Each path is a new rotation, seen through one point. The rows after it are directions, each followed by how far the rotation turns it, in degrees each step (0 if it stays put).
Each turn is a multiple of 5 degrees from 10 to 175, or 0.
Each row of a path follows its step; steps can be skipped.
Rotation 1:
step 3: [-27, -20,  30, -11, -12,  -2,   3, -29,   7,  24, -13, -17,  -7,  -5, -14,
 -11, -18, -18, -23, -29,   1,   0,  -8, -23, -13,   7,  11, -49,  26, -31,
 -23,   5, -25,  15, -32,  11, -40,  19, -16, -34, -37, -17,   8,  -6,  16,
 -13, -15]
step 5: [-29, -23, -34, -11,  -6,  17,  34, -34,  -6,  10, -40,  -4, -21,  31,  14,
  29,  12,   0,  19,   7,  21,   2, -10, -17,   9, -11,  17, -34,   5,  48,
 -12,  -6,   2,   1, -18,  42, -11,   8,  27, -20,  -8,  11,  -7, -33, -16,
  -9,  -3]
step 18: [ -9,   5, -17,   0, -15, -28,  15,  -3, -37,  47,   7,  -5, -42,   8, -13,
 -12,   1, -26, -16,  35,   1,  -3, -24,  -4, -47, -18, -17, -33,  41,  12,
   5,   8, -24, -11, -11,   5, -27,  23,  -1, -29,  -1, -15,  11,   3, -16,
 -16,  17]
step 22: [-32, -40,  -2,  -3, -32,  20,  37, -37,  -5,   8, -15,  -3, -40,  28, -10,
   5,   8,   5,  18,  19,   5,  11, -10, -16, -33, -14,  22, -15,   3, -12,
  -7,  12,  -6,  13, -23,   2, -15,  30,  11, -48, -16, -25,   4,   5,  13,
 -30, -10]
step 24: [-19,   3,  -7,  -7,  15,  -1,  18,  -7, -19,  17, -12,   1, -19, -11,  -6,
 -11,  10,   3,  16, -20,  -1,  20, -19, -10,  19, -31,   3, -53, -21,  53,
 -17, -26,  16, -11,   3,  45,  -2,  23, -36, -23,  11,   8, -14, -14, -31,
 -34,   2]
step 27: [ 12,  -6,   9, -18, -11,  10,  -5,  -4,  -7,   8, -64, -22,   0,  16, -33,
   6,  25,  28,  26,  -7, -11,  28, -24, -15,  -1, -35,  10, -35, -11,  32,
 -32,   0, -21, -14,   5,  11,  12,  19, -33,  -2,  22, -24, -20, -10, -18,
  10,  -6]
step 34: [-22, -14, -12,   1,   6, -33,  15,  -4, -21,  38,  -3, -21, -13,  38, -39,
   6,  -3, -11,  -4,  23, -10,  -6, -25,   0, -38,  -2, -23, -12,  15,   0,
 -10,   0, -38,  14, -20,   5,   1,   9,  29, -32,  24, -44, -13, -19, -23,
  -8,  27]
Directions:
[ -3,  -3,  -8,   1,   7,  -1,   4,   5,   5,   1,   0,   3,  11,   2,  -7,
  -4,  -2,   2, -16,  -8,   3,  -5,   1, -10,  -3,  -5,  -5,   9,   6,  -9,
   2,  -1,   2, -11,  -2,  -6,  -4,   6,   1, -11,  15,   8,   0,  -2,  -5,
  -1,   3] => 130
[  4,   6,   4,   7,  -3,   0,   8,  -7,  -2, -11,   9,  -6,  -7, -10,  -3,
  10,   1, -11,  -5,   1,  -2,  -4,  -6, -10,   1,  -9,   8,  -2,   7,   3,
   8,  -7,   6,   3,  -8,  -1,   5,  -5,  -5,  -3,   3,   8,   7,   2,   5,
   7,   1] => 95
[ -4,   9,  -3,  -4,   8,  -2, -14,  -9,  -4,  10,   4,  -1,   0,   0,   3,
  -4,   0, -12,  -6,  -2,   5,   9,   2,  -7,  -2,  -4,  -6,   7,  -1,   5,
   5,   0,   0,   4,   6,  -1,   6,  -8,  -1,  -1,  -3, -10,   2,  11,  -5,
   2,  15] => 130
[ -1,   6, -10,  -1,  -5,   0,  -5,   8,   6,   7,   4,  -5,   0,   7,   9,
   7,  -3,  -4,  -2,   0,  12,  -8,  -7,  -7,  -3,  11,   6, -12,  14,  -6,
  -3,   1,  -3,  -3,  -4,  -3,  -2,  -9,   4,   2,  -7,  -2,  -1,  -9,  -5,
   1,   2] => 25
[ -5,  -3,   4,   2,   2,   5,  -4,  -1,  13,  -3,  -1,   2, -15,  -7,   3,
  -5, -15,   6,   6,   0,  12,   2,  -1,  -4,  -2,  -3,  -3,   4,  -1,   0,
   8,  12,   2,   0, -10,  -4,  -9,   2,   8,  -2,  -4,   5,  -8,   7,   5,
   6,   2] => 110
[  8,   3,  -2,  -2,  -7,   1,  -4,   3,   0,  -1,   0,   4,  -1,  -8, -10,
  -7,   5,   3,  12,   2,  12,  -4,   2,   3,  -5, -11,  11,  -5,   6,  -1,
 -11,  -2,   9,  -4,  10,  -3,   1,  -5,   3,  -5,   3,   2,  -1,  13, -10,
  -7,  -1] => 125
Rotation 2:
step 3: [-39, -18,   2, -13,  -8,  24,  11,  12,  -9,  15, -15,  29,  -9,  29, -10,
  35,  10,  25,  10, -24, -19, -16, -17,   3,  30,  16,  16, -11,  30,  21,
  12,   9,  28, -34, -12, -16,  -3, -26,   4,   6,  11, -10,   3,  -7,  27,
  27,  15]
step 5: [-33,  27,   5,  -4,  13,  -5,  -8, -24,  -9,  -9,  31, -14,  21,  -7, -10,
   0,   6,  -6,  41,  39, -36,   4, -12, -47, -23,  12,  14, -16,  27,  28,
 -23,   6,  -9,  11, -18,  -3,  -4,  11, -37,  -7,  -7,  -2,   5,  -1,   5,
  22,   5]
step 6: [-23,  32,  17,   0,  -8,  10,  10,  39,   7,  -9,  14,  -8,   2,  17,  -9,
  30,  20, -18,   1,  38, -11, -31,  -4, -38,  28,  -2,   6,   5, -13,  46,
  17,  25, -10, -12,  13,  -3, -18, -16, -31,  -2, -16, -11,  -3,   0,  15,
 -14, -16]
step 23: [-22, -17,  -9, -13, -29,  -5,   3, -15, -23,  21,  16,  18,  28, -16, -29,
  11,   3, -18, -12,  11, -29, -32,  11,  23, -20,  20, -37,  -2,  49,  -4,
  18,   8,  -4, -28,   8,  16,  -2,   7,  -2,  -8,   9, -27,  18,   3, -16,
 -13, -19]
step 25: [  2,  15,   3,  23,  13, -17, -11,  31, -17, -40,   7, -23,  11, -39, -25,
 -23,  26, -13, -20,  36,  15,   8,  -7, -18,  29,  21,   0,  14,   5,  16,
  12,  19,  -8, -22,  31,  -7,  17,  14, -26, -10,  -7,  -6,  -8,  24,  -6,
 -16,  14]
step 28: [ 14, -15,   3,   0,  14,  -9,  22,  -9,  -9,   3,   1, -21, -22, -13,   6,
 -24,   0,  23, -34,  -6,   9,  19,  -2,   4,  40,  40, -16,  13,   1, -29,
  -5,  22, -15, -32, -17, -19, -19,  38,  42,   3,  -3, -20,  -5,   4,  -1,
 -23,  24]
step 30: [-11, -28,  13, -25, -44, -24, -27, -19,  37, -45,  -4,  14,  22,   7,   6,
 -15,  18,  24, -18,   3, -12,  28,  12, -16,  21,  -7,  15, -10,   2,  -1,
  -3, -23,   5, -20,   2, -14, -15, -26,  10,  13, -13,  26,   4, -18,  14,
 -17,   4]
Directions:
[  0,  -7,  -4,  13,   0,   3,   3,   0,   8,   1,   3,   4,   1,  -1,  -2,
   2, -13,  10,   4,   0,   7,   1,   7,   3,   0,   2,   1, -16, -19,  -9,
  -2,  -9,   4,  -1,   0,   0,  -2,  -5,  -3,   2,   2,   7,  10,   1,  -7,
  -2,   3] => 20
[  6,  -3,   2,   5,   2,  -9,  -6,  -1,   1, -11,   3,   8,   8,   1,  -6,
   1,   4,  -1,  -2,   2,   3,   5,  -7,   5,  -1,   2, -18,  -1,   2,   0,
   3,   0,   8,   0,   4,  -3,  -4,   5,  16, -15,   6,   3,   1,   5,   2,
  -9,   6] => 10
[  0,   3,  -1,  -4,   1,   2,  10,   4,   3,   6,  -2,   2,   3,  -4,   9,
  12,  -7,  -1, -11,  -5,   2,  -8,  -8,  -2,  -5,   2,   3,  -2,   6,  -8,
   2,  -8,   3,  -1,   5,  -7,   1,   7,   9,   3,  -4, -18,  11,  -1,   3,
  -7,   3] => 70
[ -2,   5,  -6,   3,  12,   7,  -3,   0,   0,   9, -14,  -6,   3,   2,   2,
  -7,   2,  -4,  -1,  -3,  -4,  -2,  -5,   1,   7,  -9,  -6,   1, -13,   9,
  -7,  -2,  -6,  -2,  -1,  -8,  -5,   2,   4, -12, -10,   0,   8,  -1,  -8,
  -3,  -6] => 55
[ -1,  -4,  -7,  -3,  15,  -1,   3,  -1,  -1, -12,   5,  -1,   5,   6,  -6,
   3,  -3,   3,  10,  -5,   0,   0, -15,  -2,  -7, -13,   2,   0,   1,   0,
   0,  -4,   9,  -1,  -3,   6, -10,   1,  -1,   6,   1,  -5,  -1, -11,  -1,
  13,  -2] => 135
[ -3,  -3,  -4,  -6,   4,  -5,   0,   3,  -9,  -6,   0,   6,  -3,  15,   0,
   1,   5,  -4,   2,  -5,  -6,  -7,  10,   6,   0,  -4,   2,  -7,   2,  -2,
   2,  -1,  -6,  -1,   1,  -1,  -6, -20,   7,   6,   3,  -6,   3,   8,  -1,
 -12,  -9] => 90
